In the data rows, the value 128 means zero.
Here are some points, one per row:
[132 168 148 162 108 216  55 113   9 167 121 162   0 211 103 212 150  98
 117 151 137 171  83 138  50 161 125  86 129 129 115 168 123 119 159 111
 120 132 122 168 175 137  99 165 110 118 130 136 159  93  33 159 214]
[147 118 129 120 196  52 145 124  87 106 106  99  54  63  77 104 106 141
 173 129  56 118 116  43  96 142 142  95 123 199 160 108  96 107  25 124
 156 149 152 102 111  86  99 165  90 102 147 124 124 150  68  92  67]
[146 148 153 154 158 140  54 133 176 122  80 132 118 118 160  83 125 129
 132  83 127   0 135 109 192 120  90 135 140 106 131 130 135 130 192 146
 101 142 141 130  45 164  79  82 171 105 116 120  98 137  95 123 176]
[135 100 107 145 134 130 106 117  83 141 149 200 147 162 144 249 106 102
 120 125 121 188 163 158 131  98  68  97  48 178  33 204 103 129 174 194
 153 148 166 107  50  95 190 125 111 108 120 142 179 139 176 115 133]
[129 126  94  82 119 136 139 139 116 147 120 147 139 255 183 154 125 105
  90 195 151  81 148  87 162 139 137 125 167 120  50 174 103 128 160 112
  86  97 111 106 113  67 109 167 125 134 124 102 155 129 112 157  91]
[126 127 129 150 121 138 128  77 174 153 137  88 159 104  70  48 148 140
 132 116 210 180  77 170 115 135 162 107 105 149 143 122 115 139 105 149
 112 126 122 166 120 255 148 128  94 135 117 130  13 153 146 135 173]
[ 91 123 100 109 142 123 186  89 152 102 115  76 122   0 118  69 132 122
 147 107 153 213 138 204 170 125 139 148 181 137 110 139 138 154 105 138
 161 114  79 131 111 184  99 169 121 184 100  96 117 148 127 133 154]
[130 125 121 131 142 182 100  95 110 123  78 124 156 116  60 137 178 134
 146 108 115 197 108 134  54 123 140 104  17 121 120 166 119 160  88 166
  98 121 119 147 188  32 124  99 144 110 175 116  95 119 139 142  97]
[129 110 122 109 117  89 139 128 205 126 130 143 145 129 150  19 163 137
 108 138 137  68  79 127 177  98 150 154 119  59 162  78 133 109 113 156
 142 161  97 120  93  94  94  81 129 134 146 138 135 102 152 104 112]
[157 132 127 124 129 158 124 169 169 114 127 160 184  61 105  89 124 106
 100 132 113 119 133 184 169 114 109  88 120 131 108 105 128 104 131 119
 140 129  98 145 149 186 141 102 135 117 160  95 130 128 194 165 183]
[121 157 142 182 119  75 125 139  85  80 104 142 205 193 164 169 126 154
 180 161 120 130 164 120 158 137 184 147  61 108 152 187 139 108  56 182
 140 114 131 111 142  59 103 132 125 106 173 127  95 158 106 106  94]
[136 169 147 147 105 118 123 119  49 133 111 148 116  93  59 195 146 151
 136 174  71 175 176 152 107  81 181  90  74 157 134 111 103 151 202 183
 127 139 149  87 101 128 145 118  91 112 114 169 185 173  90 131 172]
[ 95 140 130 143  95 124 123 130 109 179 181 118 179 116  90  40  90 155
 149 148 160  28 108 145 151 164 126 176 148 140 104  84 137 107  95  82
 134 143 129 110 134 158 152 135 104 126 106 114 200  81  93 159 179]
[103 133 116 139 137 116 159 155 179 162 118 107 155  66  76  27 147 105
  64 149 172 158 123 181 138  99  95 131 134 132 210  54 106 145 106 129
 111  88 122  58 165 195 152  78 129 167  85 112  13 101 124 153 167]
[106 127  79 106 102 125 158 102  43  85  41 118  22 232 123 185  74 118
  96 181  76 147 143  82 118 119 147  67  74 177 176 147 109 116  78 114
 194 145 174 103  41  76 168 160 145 144 145 127 211 152 125 105 160]
[123 145 140 121 109 103 133 104 147 131 149 124  77 145 138 138  67 104
 126 153 176 120 112 166  76 139 147 162 115  69 131  72 137 127  97 111
  95  78 103 180 179 105 120  81 163 105 192  87  96  38 143 172  49]
[120 122  89 153 124 177 147 126 183  96 161 129  78 169 178 132 144 138
  96  90 159 107  99 146  82  78 120 146 178 103  77 152 119 118  98 160
 119 147 158 160 150  74  91 139 165 128 112 133 145 103 199 115 119]
[147 120  92 125 136  99 149  93 108  79 121 107  94 157 201 111 153 113
  79 130 128  85 102  77 168 171 130 180 151 121  84 214 148 141 119 112
  96 110 123 161 157  84 131 122 100 154 126 140 152 105 140 122  99]
[113 133 186 189 190 143 159 119  64 140 110 111 220 123 116 136 190 109
 128 192 155 183 105 106 115 149 168 165  59  79 255 221 128 137 124 115
 142 132 119 160 191 114  96 105  97  93 160 118 165 101  76 142 169]
[128 114 165 171 138 146  94 165  14 121 150 131  77 143 181 255 255 121
  98 172  97 143 105  85  74  99 177  74  88 137 195 142  80 122  72 147
 115 153 140 115 111 157  91 155 118 124 100  97 137 134 166 144 193]
[149 134 109 112 122 106 126 112  97 143 141 139 255  75 136 163  82 137
 143 125  57 188  77 189 159 129  44  89 135 159 138 240 125  62 213 138
 151 141 157 106 123 125 152 106 137 124 165 131  50 169 183 128  73]
[125 122 168 127 174 124 143 115 144 161 202 143 208  76  62 146 170 136
 128 153  89 120  96 171 102  69 104 104 132 114 141 145  96 160 122 134
 142 151 144 128 138 167 119  30  66 117 173 136 144 154 154 109  80]
[151  79 159 124  52  86 145 115 147 104 136  59  98 180 203  51  88 121
 156 156 142 129 132 118 148 168 118 136 187 122 167  67 152 145 179  80
 162 133  66 141  94 113 129 179 128 150 129 150 133 147  79 122 157]
[116 112 162 115 146 104 148 115 155  87 191 119 142  71 182  66 172 127
 192  89  94  93  86 114  83 178 157 177 188   5  53  24 163  98  58 136
 151  87 113 130 128 182  96 182 119 130 118 146 119 166 111 133 148]
[ 92 150 192 134 104 116 100 124 156 109 127 128  98 117 161  63 167 118
 125 112  96 197 185 100 107 131 106 171 230 120 158 124 139  79   0  71
 126 113 103 138 135 130 120 189  90 150  91 111  97 211 157 132 233]
[137 121 144 134 114 165  88  94 119 143 164  83 163  79  91 196  96 115
 131 131 181 100 137 104 149 180 160 171 107 106 172  93 146 176 124  94
 132  96 120 134 210 151 105 118 205 134 113 172  95  44 154 132 111]
[ 98  94 106 152 158 127 142 125  47 116  97 135 153  39 127 137 185 129
  86 127  69 183 127 176  41 125 160 113 162 121 195 171  71 158 199 139
 139 141 136 109 116 180 171  98  92 148 111 132 164 255  70 112  85]
[ 97 130 112 147 178 180 156 144  88 134  79  84 140  70  19 128 170 114
  95 151 116 213 165 102 136 131 129 115 157 141  89   5 132 127  99 144
 116 125 161  64 118 222 180  61 110 130 100 127  81 134 148 135 109]
[150 125 133 106 127  96 133  95 170 145 143 151 128 123 120 122 129 132
 144 103 123  68 105 113 132 196 135 166  53 147 140  58  85 198  56  98
 157 151 129 121 130 151 122 172 165 128 148 155 152 117 135 102  66]
[128 100  95 114 123  80 146 170 255 115  95  64 120 221 106 175  98 132
 110  79 112 120 133  74 159 192 103 148 166 122 158  96 130  77 134 143
 136 120 143  89  83  95 146 172 156 110 116 136 144 206 145 115 140]
[109 154 141 135 108 176  87 141 126  91 123 135 150  93  57 108 101 129
 144 163 204 166 148 118 154 121 114 135 106 132 178 153  88 158 123 148
 103 122 111 113 132 154 151 145 113 141 122 117  96 106 161 155 105]
[108 143  97  73  87 114 167 131 108 120 116 140  20 152 101 117  92 138
 167 128 134  42 155 134 169 128 125 119 114 204 149  75 103 135 104 125
 154 170 123 136  72  74 153 122 108 146 132 110 176 127 144 145 162]
[158 123 133 112 102 146  63 102 202 172 160 132  49 160 189 178  83 162
 127 104 115  56 154  82 230 135  99  98 125 197 133  62 137 162 121 143
 172 135 152 135  78  69 142 204 157 146 152 131 102 103 141 120 176]
[175 122 106  81 146 108  65 110 120 110 112 122  94 188 135 110 118 140
 118  87 135 101 173 126  72 120 122 142 110 166 180  62 112 149  78 117
 148 130 149 159 101 139 107 179 131 141 119 151 162 137  80 144 103]
[127 147 107 131 173 175 108 167 149 159 176  96 109 175  87 165 122 128
 115 135 146  77 142  85 114 139 123 138 100 115 160  89 166 101 180  93
 108 129 142 157 175  42 112 226 172 133 148 131 186 125 133 128  60]
[133 106 166 127 171  96 140 176 185  75 167 104 148 149 163 126 178 116
 180 138  86 119 114 145 176 144 200 171 134 110 119 113 143  93 160  70
 135  99 108 148 145 128 126 148 141 116  77 166  80 158 109 117 118]
[126 156 137 110 109 230  97 140 108 144 152 128  19 233 124 124 209 106
  52  94 157 100 151 138 156 132 127  88  85  80  67 154 145  84 121 135
  40  98 139 139 176 129 135 139 134 120  95 105 108  85  76 141 241]
[141 144 146 105 144 157 116 123 143 145 153 140  87 179 132 184 188 140
  99 140 183 189  78 112  81 146 121 120  94 131 109 141 125 115 141 193
  90 159 168 173 186 124  70 154 113 128 122  91 147  96 108 133 200]
[112 150  91 140  82 138 134 131  86 140 111 117  37 139 161 100 120 147
 152  71 164  52 141 123 134 111 121 108  78 175 133  82 116 177  96 102
  88 148 154 121 126 178 134 162 145 136 123 171 127 154 177 125 121]
[127 102  97 110 105 100 169 107 107 104 111 133 226  99 123  73  71 119
 118 121  65 208 142 168 126 108 138 115 170 103  65 200 135 154 188 158
 145 141 110 138  84 100 160  85 111 156 127 174 176 114 195 136  51]
[136 101 129 148 137 121 142 117 103 190 109 198 229  73 109 116  73 140
 168 148 130 165 105 133  93 116  44  68 117 146  73 193 143  92 227 107
 131 150 150 115 115 126 178  77 122 178 147 134 174 122  89 133  68]
[111 122 131 124 157  56 165 116 135 116 104 176 160 104 225 157  89 129
 119  82 111  69  84  77 115 141 156 122  90 113  47  99 109 125 178 116
 147 127 121 143 175  98  84  85 111 140 128 126 145  74 174 134  47]
[142 138 104 119 140 124 127 161 248 146 142 114  83 187  96 141  82 165
 106  72 176  50 175 136 192 136  69 115 220 155 173 130 156 115 179 106
 106 158 114  81 100 148 134 124 148 106 140 125 136 114 207  63 142]
[141 114 117 144 116 128 133 123  72 126 111 113 167 139 188 238  69 137
 103 133 127 161 141 185 128  70  75 129 150  82 131 146 142 157 222  98
 128 126 122 119  78 131 165 102 126 120 125 107 175 134  63 103 112]
[140 131 106 125 108 137 137 145 115 165 178 109  36 145 107  70 102 115
  99 135 119 170 140 126  52 100 158 137 145 103  25 102 190 101 136  85
 127 127 111 156 201 119 111  94 122 117 111 112 109  83 113 137 119]
[103 140 140 110 112 155 140 129 136 137 140 135 212 123 117 123  86 123
 126 130 127 159 151 144  42 192 190 119 105 119  71 160 114 168  69 114
 112 120 108 140 170 110 110  73 158  94 133 124 161  98  60 117  85]
[147 137 164 107 130 136 170 173 196 117 156 180 164 116 187 155  99 137
 201 103 160 124 107  98 133 123 163 190 127 115 189 207 183 125  83 157
 141 109  99 131 122 133 118 152 149  98 112 144 144 120 152  99  91]
[132 120 138 125 101  93 141 168 105 183  45 144 201 102 155 103 153 128
 152 178  88 169 138 146 166  70  40 119 151 155  10 227 112 109 216 121
 144 100  85 124 122 161 182 109 136 133 124 145 117 153 153 124 115]
[134 133 110  94 125 114  91 125 203  46 132 129 130  68 154  36 141 141
 178  33 118  82 145  98 201  88 155 147 206 129 161  83 173  96 125 135
 119 117 138 126 120 150 108  96 110 103 102 108  35 123  31 127 158]
[142 115 140 154 129 121 136 172 101 150 117 186 145  73  91 178 111 116
 152 143 143 120 155 152 144  88 106 155 224 158 155 119 169 156 172 148
 108 110 173 117 119 119 147 109 157 118 150 111  61 127 194 128 124]
These points spread out most along one direction. Take the direction at right angles to it along which they spread out most. Go by this last direction. For each point below, how far along it does it lie, from 0 to 99? The average is 50, and the first point in the table lies past the average. One standard deviation of the points above along it is 16.
[129 126  94  82 119 136 139 139 116 147 120 147 139 255 183 154 125 105
  90 195 151  81 148  87 162 139 137 125 167 120  50 174 103 128 160 112
  86  97 111 106 113  67 109 167 125 134 124 102 155 129 112 157  91] : 69
[129 110 122 109 117  89 139 128 205 126 130 143 145 129 150  19 163 137
 108 138 137  68  79 127 177  98 150 154 119  59 162  78 133 109 113 156
 142 161  97 120  93  94  94  81 129 134 146 138 135 102 152 104 112] : 35
[106 127  79 106 102 125 158 102  43  85  41 118  22 232 123 185  74 118
  96 181  76 147 143  82 118 119 147  67  74 177 176 147 109 116  78 114
 194 145 174 103  41  76 168 160 145 144 145 127 211 152 125 105 160] : 88
[130 125 121 131 142 182 100  95 110 123  78 124 156 116  60 137 178 134
 146 108 115 197 108 134  54 123 140 104  17 121 120 166 119 160  88 166
  98 121 119 147 188  32 124  99 144 110 175 116  95 119 139 142  97] : 58
[146 148 153 154 158 140  54 133 176 122  80 132 118 118 160  83 125 129
 132  83 127   0 135 109 192 120  90 135 140 106 131 130 135 130 192 146
 101 142 141 130  45 164  79  82 171 105 116 120  98 137  95 123 176] : 43
[158 123 133 112 102 146  63 102 202 172 160 132  49 160 189 178  83 162
 127 104 115  56 154  82 230 135  99  98 125 197 133  62 137 162 121 143
 172 135 152 135  78  69 142 204 157 146 152 131 102 103 141 120 176] : 66
[141 114 117 144 116 128 133 123  72 126 111 113 167 139 188 238  69 137
 103 133 127 161 141 185 128  70  75 129 150  82 131 146 142 157 222  98
 128 126 122 119  78 131 165 102 126 120 125 107 175 134  63 103 112] : 56
[151  79 159 124  52  86 145 115 147 104 136  59  98 180 203  51  88 121
 156 156 142 129 132 118 148 168 118 136 187 122 167  67 152 145 179  80
 162 133  66 141  94 113 129 179 128 150 129 150 133 147  79 122 157] : 47
[132 168 148 162 108 216  55 113   9 167 121 162   0 211 103 212 150  98
 117 151 137 171  83 138  50 161 125  86 129 129 115 168 123 119 159 111
 120 132 122 168 175 137  99 165 110 118 130 136 159  93  33 159 214] : 90
[126 156 137 110 109 230  97 140 108 144 152 128  19 233 124 124 209 106
  52  94 157 100 151 138 156 132 127  88  85  80  67 154 145  84 121 135
  40  98 139 139 176 129 135 139 134 120  95 105 108  85  76 141 241] : 76
[ 92 150 192 134 104 116 100 124 156 109 127 128  98 117 161  63 167 118
 125 112  96 197 185 100 107 131 106 171 230 120 158 124 139  79   0  71
 126 113 103 138 135 130 120 189  90 150  91 111  97 211 157 132 233] : 43
[ 97 130 112 147 178 180 156 144  88 134  79  84 140  70  19 128 170 114
  95 151 116 213 165 102 136 131 129 115 157 141  89   5 132 127  99 144
 116 125 161  64 118 222 180  61 110 130 100 127  81 134 148 135 109] : 34
[137 121 144 134 114 165  88  94 119 143 164  83 163  79  91 196  96 115
 131 131 181 100 137 104 149 180 160 171 107 106 172  93 146 176 124  94
 132  96 120 134 210 151 105 118 205 134 113 172  95  44 154 132 111] : 46
[147 118 129 120 196  52 145 124  87 106 106  99  54  63  77 104 106 141
 173 129  56 118 116  43  96 142 142  95 123 199 160 108  96 107  25 124
 156 149 152 102 111  86  99 165  90 102 147 124 124 150  68  92  67] : 55
